In the data rows, the value 128 means zero.
Some points, one per row:
[ 54  88 173 102 154 206 100  96 104 117 149  68  86  65 106 146]
[182 199  56 198  90  64 170 201 157 107  90 193 144 241 164  87]
[ 65  79 198  78 156 206 113 105  90 129 145  71 108  44  99 145]
[ 92 149 146 124 142 150 101 111 140  99 145 124  97 128 129 126]
[145 137 102 147 124 100 128 141 109 115 100 154 119 154 168 117]
[ 61  85 163  83 141 170 103  93 111 125 137  94  89  54 111 140]
[ 67  97 195 108 173 192  92  55  97 117 164  56  97  68  98 166]
[156 150  97 149 111  99 124 134 136 116 142 168 145 168 140  98]
[ 70  77 183 103 128 159 106 112 118 162 162  95  91  65  74 140]
[ 66  64 213  74 150 216  90  83  95 136 163  59  95  13  93 160]
[219 179  80 164 114  75 170 144 153 121  83 195 190 214 154 111]
[165 181  77 166 133  65 157 172 155 126 114 154 140 213 167 116]
[204 192  50 178  93  35 185 177 170 109 109 180 179 235 178 105]
[143 131  94 151 114 100 144 135 180 117 155 135 112 162 145 122]
[156 176  89 157  95 114 170 166 154 103 110 162 152 180 148 115]
[127 114 104  95 145 164 135  96 101 146 121 107 154  96 130 137]
[136 115 136 120 105 130 114 142 129 107 127 137 129 117 128 129]
[162 161  82 168 117  82 153 164 129 106 107 153 147 200 156 119]
[142 156  95 125 123 140 147 137 152 104 143 135 133 142 146 123]
[ 76  43 171  97 133 206 107  83  94 141 148  69 108  24 109 145]
23 more points follow, each with its number after it:
[150 181 134 140 121  99 123 174 148 117 147 153 126 179 120 117] 0
[201 178  40 182  99  58 176 195 136  95  94 184 156 188 173 115] 1
[142 154 135 139 125 123 146 136 141 113 114 148 139 150 119 125] 2
[127 146 151 127 111 108 127 147 135 111 129 140 118 146 108 110] 3
[126  90 109 110 129 132 113 128 120 159 133 116 122  89 113 122] 4
[191 162 102 171 104  43 144 166 145 126  84 172 161 195 132 100] 5
[188 145  80 155 118  77 137 153 150 129 101 193 172 185 142  99] 6
[ 56  60 200  62 153 219  97  74  85 135 155  49  89   6 114 165] 7
[104 125 187 109 123 136 105 102 119 129 140 107 114 106 105 138] 8
[ 40  92 190  83 184 179  94  73 109 147 182  55  78  45  66 163] 9
[ 88  80 139  91 154 180 109 118 111 126 172  79  97  48 118 146] 10
[143 156  92 141 114 127 130 133 151 130 129 161 133 180 144 112] 11
[ 93  91 172 105 135 164 125 123  99 154 112 107 124  88 113 140] 12
[202 167  34 162  89  32 159 187 170 139 104 208 158 243 176  86] 13
[133 128  92 113 121 140 122 160 135  93 147 152 105 123 185 114] 14
[152 122 123 144  91  97 142 131 176 103 148 150 141 165 118 114] 15
[169 147 109 151 109  96 138 147 131 130  93 161 150 176 173 108] 16
[148 188  91 158 126 106 149 160 151 129 138 159 130 208 144 114] 17
[135 138 159 159 132  99 122 129 128 148 121 137 134 169 115 126] 18
[137 124 105 143 123 119 154 153 135 131 134 151 131 157 136 117] 19
[167 161 128 143 106  63 131 178 156 131 111 170 143 180 118 109] 20
[ 68  87 162  77 151 205 104  85 101 124 167  55  81  25 126 175] 21
[153 124  86 148 112 100 146 147 144 131 123 165 139 144 143 113] 22
Which three of these numbered points are nearest to each point below, ignoring the direction in which the first points spread most? Their numbers follow each, nearest first.
[119  86 168 124  86 132 120 123 153 121 163 123 113  95  92 135] > 15 3 20
[ 87  60 195 104 139 204  93  88  99 147 141  82 110  42 116 166] > 16 7 12
[ 65  78 179  74 163 200  93  88  90 137 154  65  94  28 119 153] > 7 21 10
[117 143 128 147 120 104 115 113 135 118 116 136 125 165 111 115] > 8 3 18
[193 171 107 149 124  98 145 124 128 117  98 179 192 184 145 107] > 6 2 16
[193 158  92 137 117  80 162 131 165 115 112 153 158 156 174 118] > 7 16 22
[ 64  79 191  86 179 201  97  80  68 140 117  72 109  42  83 154] > 12 2 16
[159 172 139 142 108  82 135 176 154 125 128 158 132 193 122 105] > 3 0 20
[186 192  81 142 116  78 155 171 146 100 106 178 171 201 184 110] > 7 16 2
[119 151 122 121 143 159 112 118 146 134 119 152 122 133 120 114] > 11 2 17
[ 66  61 189  71 146 221 102  80  91 122 161  65 105  35 102 165] > 7 19 2
[115 138 146 107 132 147 136 126 126 114 143 117 125  99 111 141] > 2 7 3
